Turns, then the turns between two rows, first turn first; the first pair answered:
Kenal:
-8,11,11,17,-5,-9,19,-3,4,1,-27,9,18,-27,2,-5,-13,-15,-5,1,31 |-> 3,-13,-3,1,-5,-12,12,-5,-17,22,-34,-6,1,-20,2,-4,-9,-7,-23,-9,30
-8,4,6,-1,-10,2,-11,0,1,-15,8,12,1,-11,4,-9,10,-5,7,-4,-1 |-> -4,-10,-2,-9,-6,-3,-14,-1,-14,-5,1,2,-8,-7,3,-7,14,1,-5,-8,-3
0,-13,4,-29,4,5,-2,-7,-15,2,15,-4,-7,7,-11,-23,-9,14,-2,5,-26 |-> -8,4,9,-20,7,10,4,-3,1,-8,24,6,4,6,-8,-21,-14,10,13,10,-25
Tezas:
-7,-6,15,27,-16,9,13,-7,1,-19,-25,-4,-4,-1,-3,8,-27,-4,16,2,7 |-> -3,-10,23,4,-4,12,11,-10,-6,-3,-13,-13,-3,13,-10,-2,-39,6,17,10,-8
-6,7,-14,34,-3,-2,7,5,28,-31,37,16,19,-39,30,6,17,-34,-9,-9,17 |-> -11,2,21,-26,17,-1,-2,-7,9,-24,63,8,11,-15,3,-41,-10,2,-3,11,-38
5,-15,5,-31,30,-25,7,-8,3,59,50,-23,-6,28,-6,23,-15,-4,-12,18,-22 |-> 12,13,-6,55,-22,-28,3,21,21,-9,5,21,4,-39,12,35,30,-28,-12,-9,28
Gefir:
-4,14,-4,32,-13,6,-1,6,6,-23,-14,19,13,-16,12,9,10,-10,-2,-12,19 |-> 0,-2,-24,21,-1,5,-2,1,6,-1,-8,4,7,-6,20,27,8,-15,-11,-18,27
-9,17,-6,17,-16,24,-14,38,3,-76,42,33,33,-48,11,-3,19,6,24,-32,-13 |-> 17,22,5,70,-40,-15,6,9,0,-37,-53,17,1,-33,0,16,43,-23,4,-9,41
16,15,-7,39,-8,-1,15,19,21,-45,-20,4,8,-36,15,27,27,-16,-21,-42,8 |-> 22,0,-28,27,2,2,13,15,19,-22,-13,-6,2,-27,24,44,23,-19,-31,-49,16
-21,20,12,4,12,11,2,6,24,-12,22,17,20,-17,2,-3,-21,-13,13,24,1 |-> -8,20,17,22,4,-6,11,-6,22,6,-15,12,6,-9,0,6,-12,-24,3,30,23
mubo:
-16,2,6,-11,5,-2,-21,-3,9,9,-20,-2,5,1,8,-9,3,-13,8,18,6 |-> -18,-1,8,-20,9,2,-25,-1,6,4,-12,-5,9,-1,9,-13,3,-11,12,16,-3
-3,30,10,-3,10,23,32,-6,4,6,6,-11,5,-16,-2,5,-17,-9,-2,18,-22 |-> -3,30,13,0,1,22,30,-4,-1,-8,6,-5,5,-23,-3,-2,-10,-3,2,14,-26
-8,28,-12,4,1,10,9,22,43,-31,53,19,46,-9,19,26,-7,-15,50,9,5 |-> -5,32,-11,14,-3,6,10,21,43,-31,42,19,43,-10,22,29,-6,-21,46,14,16
10,-19,-9,-27,5,2,1,2,-20,8,5,-8,-10,4,-23,-7,4,11,-9,-11,-10 |-> 13,-7,1,8,-12,-4,5,-1,-17,-5,-26,-2,-11,-11,-23,-8,16,4,-9,-10,6
zegiz:
-7,4,14,-21,18,7,6,-13,0,18,23,-14,0,29,-6,-1,-29,3,10,16,-23 |-> -3,24,2,38,-12,9,6,4,27,-15,2,12,13,-7,10,18,-5,-20,14,0,17
8,8,0,5,10,-7,11,-19,28,-3,-2,-9,-6,-13,-24,9,-26,4,-3,18,17 |-> 5,5,2,-4,13,-7,10,-15,26,-4,5,-8,-2,-10,-23,4,-31,10,2,19,10
-21,9,-37,6,1,2,-14,-15,5,-14,7,8,-1,-1,7,3,-13,26,0,-11,20 |-> -16,0,-42,2,0,-3,-10,-24,-5,2,0,-1,-14,7,2,0,-13,26,-5,-12,23
-6,1,0,-4,-6,5,-3,12,5,-18,17,2,13,-12,-8,8,3,2,1,-9,-3 |-> 3,-10,-6,4,-10,-8,2,-1,-6,7,-15,-9,-2,0,-9,18,12,-2,-18,-7,11
Then:
(2 to 3 turns a pair)
10,4,-22,36,7,5,22,-11,25,31,-14,-4,4,23,24,41,3,-33,-1,8,47 |-> -13,13,-6,9,-2,35,-2,29,27,-44,42,35,34,-17,22,0,2,-5,24,-11,-4
Gefir Tezas
5,-23,-8,-34,7,0,8,-10,-24,25,-1,-30,-24,23,-13,2,-9,6,-19,-10,-3 |-> 0,19,9,31,-27,-2,14,11,7,-30,-24,9,-4,-21,-7,2,13,-12,6,-7,25
zegiz Gefir
10,-3,5,-55,15,-3,-10,-7,-9,28,16,-6,-31,29,-4,-4,-32,0,0,-11,-27 |-> -3,19,18,-41,11,10,-12,10,10,-9,39,17,-7,12,3,-19,-36,0,21,-8,-32
zegiz Tezas
-1,5,-2,19,-30,-3,8,-17,1,-6,-31,-16,-13,-3,-14,-13,5,-4,-3,1,5 |-> -4,12,4,10,-14,-3,15,-27,12,13,-23,-25,-9,11,-12,-9,-10,-9,0,17,1
zegiz mubo Tezas
3,-13,23,-15,17,-22,-3,8,-10,8,2,-2,-7,19,-38,-35,-4,-4,8,18,-37 |-> -1,-9,14,-20,32,-18,4,6,9,21,23,-6,0,26,-29,-14,-16,-13,17,24,-29
zegiz Tezas
-3,5,14,-39,7,-4,0,12,9,-18,42,1,14,-1,-10,0,-39,18,-2,-3,-31 |-> -7,29,25,-1,0,-7,15,8,38,-17,26,11,20,-3,-3,13,-40,-3,12,14,-3
Gefir Tezas zegiz
-6,9,-26,-19,25,12,-12,-6,15,11,34,-1,22,11,25,-5,-17,-1,13,-9,-2 |-> -6,20,-3,-18,25,0,-1,-18,26,25,18,-8,18,22,15,-9,-24,-5,17,17,0
Gefir Tezas
25,-7,-19,32,2,8,12,1,9,24,-5,-5,-9,-13,24,29,8,-20,-15,-2,46 |-> 9,11,-7,33,5,22,12,8,28,3,25,9,11,-22,28,23,-1,-24,12,5,35
Gefir zegiz Kenal
-2,17,30,25,-22,1,-4,7,14,-32,-14,25,10,-22,-9,-27,16,8,17,9,-3 |-> 7,-20,19,-27,-7,-2,-19,-3,-24,-4,-9,-3,-19,2,-20,-38,13,30,-6,-2,-27
zegiz zegiz Kenal
9,-29,-11,-42,5,7,-4,13,-40,-33,38,-16,5,-25,3,-31,-2,55,11,-21,-31 |-> 12,-30,-56,-14,19,17,9,13,-11,-10,46,-28,15,-20,36,30,1,18,8,-35,13
Tezas zegiz
-19,9,14,-3,0,8,-9,17,12,-26,24,16,16,-15,15,-8,8,0,18,-12,3 |-> -15,20,40,3,-5,-6,-2,5,11,-15,4,12,10,-4,0,-22,3,-2,19,11,2
Tezas Gefir
2,11,11,23,-32,-7,-6,9,-5,-23,-29,8,2,-34,2,-18,20,-4,-9,-8,13 |-> -3,0,27,-31,-3,-11,-3,-11,-16,16,-2,-15,-4,8,-16,-34,-15,13,-8,18,-23
Tezas Gefir
-3,28,20,-4,3,-9,9,3,18,12,-13,20,-32,8,-33,-24,-36,26,17,-2,-36 |-> 7,30,-18,37,-3,-11,26,0,34,26,-32,20,-26,3,-8,24,-23,-7,8,-14,13
zegiz Tezas Tezas
30,-6,-37,14,-12,-13,-12,-13,0,12,3,-10,28,-23,2,8,29,-18,-32,-40,11 |-> 15,-4,-26,-28,19,-4,-9,-16,10,36,41,-19,37,5,-1,-4,-6,-7,-14,-22,-17
Kenal Tezas Tezas
4,29,25,28,-10,-13,-7,-12,8,-7,-31,17,5,-4,3,-10,22,-14,0,27,26 |-> 6,11,-21,21,9,4,-9,-8,12,11,0,9,13,2,28,36,14,-26,-6,4,40
Gefir zegiz zegiz
7,-7,29,-9,-10,-4,-8,-1,-18,-11,-10,4,-9,-14,-18,-40,7,30,6,3,-17 |-> 2,-12,-32,10,13,16,3,9,11,9,28,2,12,-14,22,27,1,-6,9,-16,25
Tezas Gefir Tezas
-11,17,-5,21,-7,-17,8,2,4,0,-18,10,6,-8,-3,19,7,-2,4,11,10 |-> -14,3,-3,-22,10,-5,1,4,-12,2,14,1,7,-1,-12,0,-7,19,7,7,-23
Kenal zegiz
-20,4,19,26,-8,6,1,9,7,-27,-23,28,-3,-28,-4,-10,4,-10,7,-10,-10 |-> -19,-17,17,-29,13,9,-4,0,-15,-1,2,9,-13,-4,-11,-21,-14,15,0,-8,-38
zegiz Gefir Gefir
13,-2,-9,-2,-2,-47,-10,-35,-19,43,-59,-23,-22,10,-4,8,11,4,-22,16,42 |-> -13,17,35,-41,-4,-24,-33,-11,-22,-20,-2,9,1,-17,-23,-57,-4,42,15,22,-26
Tezas zegiz
-16,51,42,39,-18,-10,14,7,14,-16,-45,3,11,-24,0,-8,19,-20,35,21,19 |-> -24,37,63,-21,0,-6,5,-2,-12,-6,-16,-13,2,-2,-20,-48,-5,17,39,33,-31
Tezas mubo
